In the data rows, the value 50 means zero.
Two rows play each game, the first against the second. How much does the first row win by? 15 is about a draw, 30 a big win and 0 a big loss. Wins can go round in a circle: one row can beat a second, the second a third and the third the first. Each row has two weighted sums of its numbers, A and B, taken from their middle values. A row wins by its A times the other's B, less its B times the other's A.
[49 44 47 50 40 55 34 51 53 37 61 55 65 45 62 46 44 45 45 59 58]
[48 53 35 58 47 58 34 59 61 48 53 68 51 40 46 47 40 47 44 66 36] ~ 11
[61 67 46 41 42 52 48 50 44 49 53 47 54 39 70 44 41 52 49 52 41]
[64 47 44 37 45 54 43 62 47 44 73 46 52 39 54 48 43 49 53 53 47] ~ 16
[50 45 50 51 59 47 59 41 50 48 47 45 42 59 64 56 50 53 57 38 40]
[49 39 59 47 54 45 60 51 41 34 51 43 56 49 52 61 65 58 54 51 47] ~ 19
[45 40 64 46 42 58 65 48 59 46 56 48 39 53 44 47 55 40 56 44 63]
[51 53 44 57 58 46 52 48 44 42 45 48 51 53 66 54 49 58 51 49 30] ~ 13
[43 50 69 37 51 50 56 32 57 47 46 43 47 60 51 46 65 48 64 48 43]
[46 54 56 56 35 60 61 35 57 61 50 54 34 58 37 44 57 33 52 49 61] ~ 13
[57 56 37 53 55 52 56 61 44 71 60 51 41 44 48 51 40 44 36 41 51]
[49 64 48 45 32 61 39 43 68 47 44 67 46 47 50 42 45 47 50 62 38] ~ 21
[44 32 64 48 53 48 67 43 45 49 50 45 38 58 41 59 68 51 53 46 65]
[52 55 32 71 57 52 35 60 44 48 49 65 50 44 47 49 39 54 41 63 37] ~ 16
[51 46 52 44 42 51 66 43 57 72 56 48 32 57 34 41 61 37 50 42 71]
[53 43 44 65 45 62 41 53 48 48 49 61 43 43 59 46 37 48 49 64 39] ~ 12
[47 60 36 65 53 54 35 63 43 46 52 63 50 39 51 49 37 52 42 62 46]
[47 35 39 67 60 44 48 65 39 43 51 51 54 50 45 57 45 60 51 50 51] ~ 24
[43 43 55 52 65 34 65 46 43 55 34 50 58 61 33 64 68 57 47 35 58]
[45 48 28 71 54 44 41 62 52 60 48 64 57 54 31 49 42 46 36 49 70] ~ 10
[45 40 52 60 69 39 59 56 41 45 40 52 51 56 33 59 63 62 49 40 55]
[57 51 51 34 40 55 42 59 48 54 63 42 57 40 64 43 38 54 52 51 43] ~ 14
[57 53 49 42 35 54 60 51 51 57 66 48 43 46 64 46 36 35 46 49 59]
[51 57 61 39 54 52 45 48 52 39 49 46 53 46 61 47 46 54 61 51 34] ~ 15
[61 42 53 38 44 54 45 61 46 50 71 45 48 36 57 51 42 43 53 54 52]
[48 44 41 63 71 36 62 53 41 58 37 56 47 60 37 63 60 57 37 40 54] ~ 14
[49 71 57 36 43 46 34 31 57 60 36 46 50 52 54 42 63 60 63 48 36]
[44 41 60 41 45 56 68 43 58 58 55 47 32 58 42 48 55 37 56 47 66] ~ 13
[46 48 54 46 61 37 60 44 43 50 35 45 53 59 39 58 71 70 58 44 40]
[52 53 47 72 40 65 43 50 50 45 53 55 44 41 50 44 41 41 48 62 50] ~ 11
[47 63 61 37 49 41 57 26 56 58 23 45 54 62 43 46 76 57 61 43 45]
[64 60 45 40 43 50 44 53 45 48 55 46 53 40 73 45 46 48 50 54 39] ~ 17
[47 59 52 43 58 35 56 35 51 58 22 45 50 61 42 50 80 65 60 41 41]
[49 72 56 40 47 41 51 27 60 62 27 46 49 60 45 40 72 54 61 42 42] ~ 17
[44 32 64 43 52 49 68 44 44 47 49 43 54 61 58 59 52 45 48 49 55]
[55 62 45 43 32 55 52 49 73 57 61 50 37 50 48 42 43 39 45 45 58] ~ 12
[48 36 51 50 51 48 60 47 43 40 49 45 60 52 67 58 48 52 50 50 52]
[62 73 35 50 52 43 39 42 75 62 48 52 43 45 45 43 50 51 42 40 48] ~ 16
[48 47 53 50 54 50 50 60 44 36 62 48 46 46 57 58 40 49 53 54 48]
[45 43 58 47 36 62 61 44 57 56 62 58 37 51 43 44 44 33 49 59 64] ~ 11
[41 40 64 39 45 54 61 39 50 46 52 39 50 59 54 53 54 44 55 49 66]
[58 47 48 45 47 50 43 73 44 61 67 51 54 39 49 49 34 49 40 47 52] ~ 17
[60 50 39 35 37 59 41 66 61 66 61 45 50 41 52 42 39 44 49 50 44]
[52 66 26 71 64 40 42 54 49 65 39 67 47 51 30 46 49 56 40 49 41] ~ 19
[40 32 70 39 56 50 71 43 48 48 50 44 45 57 47 53 62 47 55 50 57]
[48 43 64 49 52 46 48 51 41 36 47 43 66 50 56 57 54 60 52 50 47] ~ 15
[48 40 64 40 35 50 68 37 58 61 50 46 40 60 40 49 66 37 52 45 72]
[48 57 31 77 56 53 43 62 44 53 43 63 50 44 39 49 41 51 37 62 45] ~ 13
[44 37 61 43 37 51 65 40 58 60 49 47 44 59 37 53 60 37 50 46 78]
[52 52 39 48 44 52 66 42 55 79 53 51 31 55 42 46 53 39 46 39 64] ~ 12
[44 44 40 67 73 37 51 55 40 55 38 50 62 59 33 58 59 56 43 39 59]
[51 70 51 56 39 54 38 27 56 53 26 53 48 53 52 40 61 55 62 54 36] ~ 22
[61 54 34 51 58 46 43 71 51 60 61 49 42 37 44 48 33 55 48 42 53]
[42 56 32 61 45 52 40 36 67 55 37 57 61 64 40 53 51 44 41 43 70] ~ 18
[48 50 48 48 59 45 65 45 50 51 43 43 45 58 66 56 49 54 55 41 33]
[49 64 44 73 47 59 37 44 50 44 40 62 44 46 49 49 46 51 47 63 36] ~ 17
[47 41 35 67 48 52 34 62 49 43 54 61 64 48 48 50 37 51 39 59 60]
[56 44 54 38 37 57 60 45 54 58 66 46 38 46 61 45 43 38 47 51 63] ~ 7
[68 46 49 46 42 51 47 66 40 50 73 49 48 40 49 46 42 48 48 50 51]
[54 39 47 48 51 48 55 55 45 40 51 47 54 49 70 57 44 52 53 51 42] ~ 15
[47 41 66 43 45 56 62 46 53 41 58 42 40 47 54 49 54 47 57 51 56]
[50 74 48 43 45 48 33 35 57 50 30 53 55 50 57 43 65 59 61 52 29] ~ 12
[49 51 39 63 66 38 43 65 44 40 42 47 52 52 47 61 47 62 52 46 45]
[63 61 43 53 54 48 36 67 41 63 50 48 43 43 46 45 42 61 48 36 47] ~ 26
[64 49 49 46 42 54 38 64 41 47 65 48 51 36 57 49 37 48 52 56 50]
[48 43 53 53 53 46 46 55 43 33 55 43 56 48 56 50 51 59 60 54 46] ~ 19
[51 44 36 65 64 43 52 64 42 44 48 52 52 47 61 51 41 57 46 49 42]
[55 54 29 60 60 42 44 75 43 66 50 55 54 45 34 45 43 52 35 50 56] ~ 15
[49 36 60 44 62 50 45 54 43 38 57 48 54 50 54 59 40 51 56 56 46]
[52 54 41 74 41 57 38 56 47 41 53 59 49 39 52 44 41 48 46 69 46] ~ 16
[47 62 28 71 55 54 42 59 50 53 47 64 40 42 44 47 42 54 39 62 42]
[50 41 49 47 50 52 58 54 44 40 56 46 48 49 68 56 43 48 52 55 46] ~ 17
[44 38 62 39 38 50 69 36 56 62 49 47 46 61 39 45 65 37 54 48 75]
[43 37 42 62 69 41 61 60 45 60 44 52 54 60 28 55 50 52 41 41 65] ~ 12
[56 53 43 56 52 53 51 60 49 61 71 48 34 46 39 49 47 43 47 36 60]
[46 61 52 48 62 39 57 32 51 61 22 46 52 65 45 52 70 61 51 37 43] ~ 14
[52 67 59 47 57 44 48 41 51 38 52 41 55 48 59 47 45 55 56 51 38]
[61 54 41 40 48 56 29 63 57 63 54 44 54 38 53 45 36 57 47 54 36] ~ 17
[45 35 65 41 46 53 72 42 47 50 55 41 49 58 53 56 58 41 48 49 61]
[50 42 50 48 59 44 48 50 41 39 51 45 61 49 69 56 49 54 51 54 44] ~ 11
[58 52 28 59 63 38 50 72 44 68 53 55 46 48 33 44 44 56 41 42 53]
[44 33 67 39 50 49 70 40 51 58 46 45 43 62 39 54 64 44 52 43 66] ~ 16
[44 44 48 47 59 47 54 51 41 37 51 49 60 51 66 60 53 52 51 49 44]
[47 51 66 41 40 50 45 33 55 43 37 41 58 56 57 57 64 57 53 42 57] ~ 15
[46 42 58 41 33 59 56 34 64 53 58 52 47 57 43 44 54 37 52 49 69]
[47 50 54 46 49 48 54 48 53 40 51 39 46 50 57 46 53 59 68 47 41] ~ 15
[49 37 65 40 60 46 56 48 42 39 47 42 60 50 56 62 53 57 51 49 50]
[49 54 33 57 48 58 32 60 61 48 53 66 49 41 48 52 37 47 40 62 42] ~ 14
[54 42 38 47 43 54 46 74 58 62 64 52 52 39 46 45 35 42 43 51 55]
[57 56 54 37 38 58 63 45 52 58 68 46 36 44 58 45 48 40 46 47 55] ~ 19
[54 64 32 71 48 53 36 61 45 46 50 64 46 42 46 49 41 49 42 65 41]
[50 55 48 63 40 58 39 60 47 43 56 61 50 40 53 50 33 47 46 62 44] ~ 19
[66 62 45 43 43 55 46 48 44 55 62 46 50 42 67 45 39 42 46 51 46]
[48 53 49 55 63 50 48 58 48 44 51 45 45 46 57 54 40 54 58 48 33] ~ 16
[47 41 61 38 44 47 71 27 59 58 40 46 42 63 41 45 70 44 62 46 62]
[45 43 44 76 46 64 49 48 51 54 46 63 37 53 44 46 43 42 46 61 47] ~ 4
[49 70 45 50 66 38 43 48 49 54 39 49 53 55 43 45 55 66 59 39 30]
[51 52 63 37 38 54 54 46 52 42 60 43 43 51 57 47 46 50 63 49 47] ~ 14
[47 38 48 57 69 41 68 55 36 48 43 49 56 55 48 63 57 57 40 45 47]
[61 43 54 44 40 55 42 66 46 47 67 48 53 37 55 44 38 48 50 54 51] ~ 10
[54 68 53 37 38 51 58 28 58 72 39 45 40 54 54 41 61 45 55 39 50]
[49 54 57 41 56 50 48 54 46 38 57 47 56 42 60 47 40 54 60 54 39] ~ 20
[57 81 40 47 46 44 34 37 72 56 35 50 49 49 48 45 54 53 53 48 37]
[47 40 33 63 71 41 68 58 46 60 41 54 42 60 44 57 44 54 40 41 50] ~ 18
[48 61 58 43 61 48 50 41 55 50 47 43 36 55 50 48 54 54 66 38 39]
[46 39 69 43 51 47 53 51 41 37 58 44 48 53 50 58 63 55 55 49 52] ~ 19
[57 68 29 57 54 44 43 56 66 63 53 60 42 50 36 46 45 49 37 36 53]
[52 53 35 62 58 42 53 64 46 70 55 58 40 50 28 53 47 46 37 42 64] ~ 16
[45 42 63 46 57 44 55 54 40 36 48 44 64 53 54 59 55 56 48 47 52]
[48 66 63 39 44 46 60 27 61 61 33 43 41 60 45 41 66 47 62 42 51] ~ 14
[61 42 42 40 42 58 38 68 55 57 67 47 54 37 51 43 37 45 44 59 52]
[55 39 52 38 37 57 52 62 47 53 68 46 50 39 58 49 40 42 49 52 60] ~ 15
[43 46 55 42 33 59 50 36 61 48 61 56 54 55 53 39 50 36 50 53 67]
[42 41 34 65 41 54 41 62 58 47 58 57 58 45 47 55 38 45 40 56 63] ~ 17
[50 73 55 40 51 41 46 28 56 56 28 46 52 57 52 41 66 59 64 47 36]
[46 52 36 63 41 64 44 52 62 58 56 65 40 47 40 49 40 40 42 57 47] ~ 11
[48 34 41 58 65 43 57 52 40 43 46 51 58 59 59 62 50 55 45 45 54]
[53 59 41 64 74 40 53 68 44 54 48 54 45 50 39 52 45 53 36 44 44] ~ 6
[50 76 34 64 61 43 42 43 52 66 23 59 53 50 33 44 60 61 49 48 34]
[50 54 38 70 53 56 46 62 44 50 53 65 40 45 45 51 37 48 38 56 49] ~ 17
[46 42 50 75 40 61 48 45 50 48 50 56 42 50 53 44 42 41 50 67 47]
[54 68 62 33 37 48 48 33 58 67 40 42 53 51 53 37 61 55 60 39 39] ~ 26
[49 61 50 50 74 38 39 44 49 50 34 50 57 56 43 54 56 63 59 42 30]
[49 42 67 42 50 48 56 43 45 37 43 42 55 52 57 55 60 57 59 50 46] ~ 14
[62 49 45 36 35 60 36 65 56 55 66 46 52 36 54 41 43 47 49 56 47]
[44 42 57 48 53 52 49 42 47 38 41 47 60 55 68 54 49 51 53 54 46] ~ 10
[45 46 43 58 44 57 40 57 60 36 50 51 66 49 50 48 36 47 43 59 63]
[49 38 52 52 49 47 47 62 43 37 55 48 66 47 51 59 45 55 43 49 65] ~ 17
[50 65 38 53 65 31 46 36 52 66 20 51 59 62 37 45 74 63 53 41 43]
[50 68 28 80 61 45 41 55 48 61 32 60 46 50 34 49 50 55 42 51 41] ~ 15
[62 45 52 33 42 57 37 64 59 58 63 44 56 40 55 43 37 43 47 55 45]
[49 63 54 44 35 52 32 32 57 42 32 52 64 51 62 37 56 57 58 59 46] ~ 15
[47 42 34 69 63 38 62 55 46 66 40 53 45 60 21 52 61 56 48 43 59]
[51 46 46 49 41 57 32 54 54 36 58 58 65 43 58 46 40 44 48 64 53] ~ 13
[48 57 59 36 65 40 48 40 46 47 34 44 56 55 52 55 67 64 59 45 34]
[54 64 49 40 54 40 46 33 53 51 29 45 52 56 61 52 62 62 60 47 32] ~ 15
[46 37 61 47 52 48 50 46 47 35 45 41 69 52 59 50 58 55 53 51 57]
[44 35 59 51 61 43 75 45 46 56 44 45 46 64 33 60 62 48 49 41 62] ~ 22
[45 70 43 52 49 47 42 30 66 66 24 59 42 57 40 41 69 55 54 49 37]
[48 40 63 48 44 47 39 54 45 35 53 47 64 50 55 54 48 55 47 52 68] ~ 19
[51 62 43 54 41 58 35 41 68 49 42 60 49 45 54 41 46 53 51 59 28]
[52 67 48 57 70 42 49 63 47 52 55 42 48 47 42 56 41 54 40 41 44] ~ 21
[45 39 52 46 37 57 62 42 61 60 55 54 44 58 35 45 51 34 46 51 77]
[45 47 58 51 57 44 44 44 46 36 37 44 69 53 57 51 56 64 51 48 52] ~ 15
[52 56 59 38 43 56 39 56 53 59 73 44 38 45 46 50 40 45 54 45 53]
[43 49 55 48 53 50 37 49 47 36 49 41 61 48 58 60 54 62 48 53 54] ~ 20
[47 42 55 52 68 43 52 51 34 40 38 47 65 58 43 60 62 61 46 49 50]
[51 44 47 50 61 42 46 46 43 38 41 47 60 55 71 54 56 56 50 50 45] ~ 11
[46 39 60 51 40 49 42 51 47 36 52 44 62 49 55 54 51 50 53 51 74]
[49 48 50 49 55 45 41 44 42 39 41 43 57 55 53 51 66 65 65 46 42] ~ 26
[49 69 30 83 57 49 38 50 47 56 37 60 48 46 41 45 46 53 45 59 37]
[41 42 56 47 50 49 65 40 54 57 49 48 34 61 37 53 56 52 62 36 61] ~ 14
[49 46 53 52 34 65 51 54 51 44 60 59 43 45 53 46 39 40 48 64 50]
[49 51 54 29 46 49 63 32 56 53 43 41 48 58 67 49 61 51 60 46 42] ~ 15
[41 41 66 40 44 53 57 32 53 51 48 42 52 62 50 48 64 41 59 45 65]
[45 38 56 53 33 62 60 49 54 52 60 53 39 48 52 47 45 36 49 61 60] ~ 16
[61 55 46 40 41 54 50 55 45 47 55 45 49 43 73 48 45 48 49 52 42]
[44 59 62 41 49 49 66 32 57 65 46 45 37 63 40 41 59 44 57 37 59] ~ 15
[59 45 42 46 47 56 48 74 47 58 62 50 54 36 48 42 34 48 42 50 55]
[51 63 51 54 54 49 46 63 44 36 49 51 54 41 60 49 37 52 49 52 43] ~ 10
[46 34 45 58 38 59 40 55 58 44 56 57 54 46 52 49 41 42 44 61 67]
[49 52 35 66 63 37 39 59 40 49 45 46 61 55 41 57 53 61 41 40 67] ~ 14
[51 53 41 56 50 56 39 57 46 41 54 61 55 40 58 49 35 50 46 68 38]
[51 52 44 54 41 63 34 55 57 45 53 63 49 40 54 43 40 47 46 66 37] ~ 15
[47 57 39 57 45 58 40 60 49 47 60 64 49 42 52 51 33 47 40 62 45]
[41 53 48 52 74 36 38 57 40 47 49 48 58 54 53 51 51 65 53 48 39] ~ 25
[59 67 27 63 61 35 51 55 44 74 40 59 44 51 37 48 54 53 37 40 50]
[46 44 53 50 31 63 57 44 64 60 56 61 37 52 39 41 52 35 45 58 62] ~ 14
[43 45 50 60 61 49 72 58 52 59 49 52 32 56 30 53 48 44 52 39 56]
[48 45 35 77 53 54 49 59 46 59 53 63 45 49 35 53 42 44 36 61 46] ~ 11
[54 43 52 49 46 50 52 50 49 39 53 46 51 47 71 53 45 52 52 52 42]
[45 43 57 50 34 63 59 44 56 54 56 56 39 53 45 45 48 31 48 58 65] ~ 16
[50 49 32 63 72 31 59 58 43 67 38 57 49 57 25 55 60 57 41 46 53]
[48 43 60 42 65 42 62 55 40 41 47 44 64 59 43 59 55 59 46 43 48] ~ 14
[50 58 58 48 59 50 51 53 49 36 56 42 53 45 59 47 50 54 53 49 36]
[61 74 35 49 48 48 32 52 70 47 59 54 49 45 48 43 39 47 44 48 46] ~ 14
[51 57 39 81 44 55 44 58 46 49 45 62 43 44 44 51 38 47 41 64 47]
[44 41 57 46 60 50 48 41 47 39 42 45 54 55 66 54 59 55 56 49 45] ~ 15
[48 48 35 61 71 35 61 59 38 57 38 55 56 56 38 61 60 59 33 47 49]
[49 68 52 46 56 43 45 38 51 44 35 48 50 52 50 44 70 64 64 44 33] ~ 17
[61 55 46 43 46 57 49 54 45 46 58 49 49 39 70 46 41 48 48 53 43]
[56 47 33 49 51 50 49 65 55 76 60 54 42 50 32 45 43 46 38 43 60] ~ 14
[47 50 22 72 55 49 39 59 53 54 46 66 58 53 36 51 43 48 35 51 63]
[48 50 51 62 45 61 56 51 48 59 55 59 32 50 38 54 42 34 43 53 63] ~ 14
[50 58 28 66 57 53 41 56 59 61 47 73 42 50 30 46 44 45 37 52 49]
[53 48 48 48 52 46 54 47 48 38 44 45 53 53 70 51 50 56 57 52 34] ~ 15
[63 41 50 36 33 58 44 57 56 57 70 43 44 42 55 42 43 41 50 58 58]
[58 75 50 39 39 52 38 37 71 49 52 52 44 48 53 44 47 49 49 50 44] ~ 11
[62 65 41 44 47 53 41 57 43 52 56 51 48 39 69 45 37 49 48 51 43]
[44 41 69 41 62 47 56 48 43 41 44 45 58 57 46 61 58 59 51 45 45] ~ 16
[55 55 54 45 59 49 45 55 46 37 58 45 51 46 58 51 36 51 58 54 39]
[49 66 51 58 61 36 67 60 43 55 51 45 41 55 42 55 51 54 42 33 50] ~ 14
[53 57 56 42 46 54 33 62 48 44 61 50 50 36 60 44 36 52 50 59 46]
[41 36 70 40 54 48 72 40 49 51 49 47 43 62 40 56 62 46 55 44 60] ~ 9
[57 43 54 43 42 55 53 61 48 51 73 47 50 37 53 48 38 44 47 48 58]
[43 55 53 52 38 67 49 46 56 53 52 58 32 50 51 45 47 37 47 63 49] ~ 15
[50 49 27 78 59 45 47 60 43 61 42 69 50 49 31 51 46 50 38 57 46]
[45 38 52 49 41 58 40 50 57 37 60 52 59 50 56 43 46 43 46 65 61] ~ 9
[50 60 52 60 40 60 36 49 55 42 56 60 42 44 56 48 38 43 47 59 46]
[47 43 59 44 31 59 65 40 57 60 56 55 34 54 45 45 54 33 50 55 66] ~ 10
[51 35 63 56 41 52 55 51 48 45 60 47 50 52 45 58 53 39 42 47 72]
[60 43 46 33 37 58 39 63 59 54 65 49 50 39 58 46 38 48 46 56 48] ~ 14
[47 36 57 45 47 54 55 53 45 35 57 44 54 48 55 54 50 53 57 54 56]
[59 51 42 64 49 50 47 66 47 59 66 47 36 41 42 48 39 44 40 49 64] ~ 13
[53 65 44 57 69 43 47 59 44 44 49 49 51 49 49 47 40 65 47 45 37]
[48 36 56 46 59 48 45 51 42 35 55 48 72 56 54 56 48 47 50 54 54] ~ 24
[61 39 57 33 35 56 46 58 48 52 70 41 49 43 55 46 45 44 55 55 56]
[59 62 45 48 45 54 51 48 44 59 57 47 50 42 69 48 34 46 48 46 42] ~ 16
[51 37 52 51 57 49 46 55 42 34 50 47 67 51 54 50 46 58 44 55 58]
[46 37 64 37 48 48 73 36 45 51 46 44 49 62 54 60 65 49 48 42 58] ~ 24
[49 61 59 45 50 37 42 30 56 55 24 47 57 64 46 42 75 62 56 36 56]
[53 61 63 27 40 52 45 44 57 71 48 41 48 47 54 37 54 50 59 36 48] ~ 23
[46 38 53 46 68 38 63 57 40 44 50 48 59 58 40 63 55 61 48 46 43]
[54 61 56 33 36 61 33 53 52 48 59 41 55 41 58 39 47 54 54 55 46] ~ 15
[55 43 38 43 45 50 61 57 61 76 58 50 38 52 31 42 53 41 44 41 66]
[45 41 59 44 40 48 65 36 57 63 43 47 42 62 36 52 66 39 51 43 78] ~ 17
[49 38 67 37 52 52 68 41 47 44 46 40 54 57 59 55 57 48 52 52 46]
[48 52 57 51 47 57 52 56 41 44 65 48 38 45 51 51 46 47 55 42 59] ~ 13
[52 69 44 68 40 57 37 43 50 48 40 56 51 44 58 41 44 52 52 61 31]
[47 47 61 46 53 41 51 41 44 38 37 46 58 52 57 57 66 60 63 48 40] ~ 17
[43 40 59 46 55 50 45 44 43 36 48 45 69 51 60 55 55 50 57 51 57]
[43 49 65 47 69 40 68 37 49 53 40 48 46 63 35 58 61 57 50 39 49] ~ 12
[58 68 49 38 38 52 35 45 71 44 57 47 47 43 57 42 45 46 53 52 46]
[50 45 47 50 56 49 53 54 46 38 56 47 54 46 67 53 43 54 53 54 39] ~ 22
[50 71 34 63 61 37 41 37 54 65 20 62 48 55 42 43 66 61 51 46 34]
[53 55 60 34 35 63 45 55 52 52 57 40 52 41 60 46 48 45 54 47 50] ~ 11
[58 50 31 50 56 46 54 62 57 79 49 53 41 53 28 44 50 45 39 41 60]
[46 44 56 57 59 44 50 60 41 35 50 48 61 49 48 64 53 55 44 49 50] ~ 16
[49 49 38 58 56 44 61 58 47 73 55 56 39 54 26 48 51 43 39 43 69]
[51 64 55 36 50 39 51 27 54 58 23 45 56 60 51 48 76 59 61 45 38] ~ 13
[53 43 45 64 41 58 37 51 48 40 50 58 58 42 59 50 45 49 47 69 39]
[59 50 47 39 33 61 35 62 53 54 64 47 50 43 58 44 37 49 51 57 41] ~ 11
[45 44 39 57 76 33 59 58 40 53 40 55 62 57 36 59 63 60 39 43 50]
[52 51 55 47 55 50 52 60 47 37 62 50 49 42 55 48 36 50 58 51 42] ~ 17
[47 77 47 52 54 52 33 38 52 50 40 58 49 46 57 47 51 55 54 53 29]
[49 73 51 41 54 39 49 31 57 62 23 46 53 59 44 40 71 59 61 43 38] ~ 10
[45 48 67 44 46 46 49 36 53 41 41 40 62 62 49 51 61 55 51 41 70]
[44 48 55 64 35 64 53 47 53 51 55 55 39 50 47 45 46 33 47 61 58] ~ 21
[55 46 52 49 50 51 51 48 49 40 50 43 45 44 69 56 52 53 57 53 39]
[47 41 50 50 62 43 55 57 37 41 41 47 51 52 47 66 61 66 53 47 45] ~ 14
[56 43 47 49 52 49 56 59 49 73 68 51 36 52 31 39 45 45 47 40 63]
[47 47 46 57 38 67 44 52 59 49 53 62 46 45 47 47 36 40 45 66 48] ~ 16
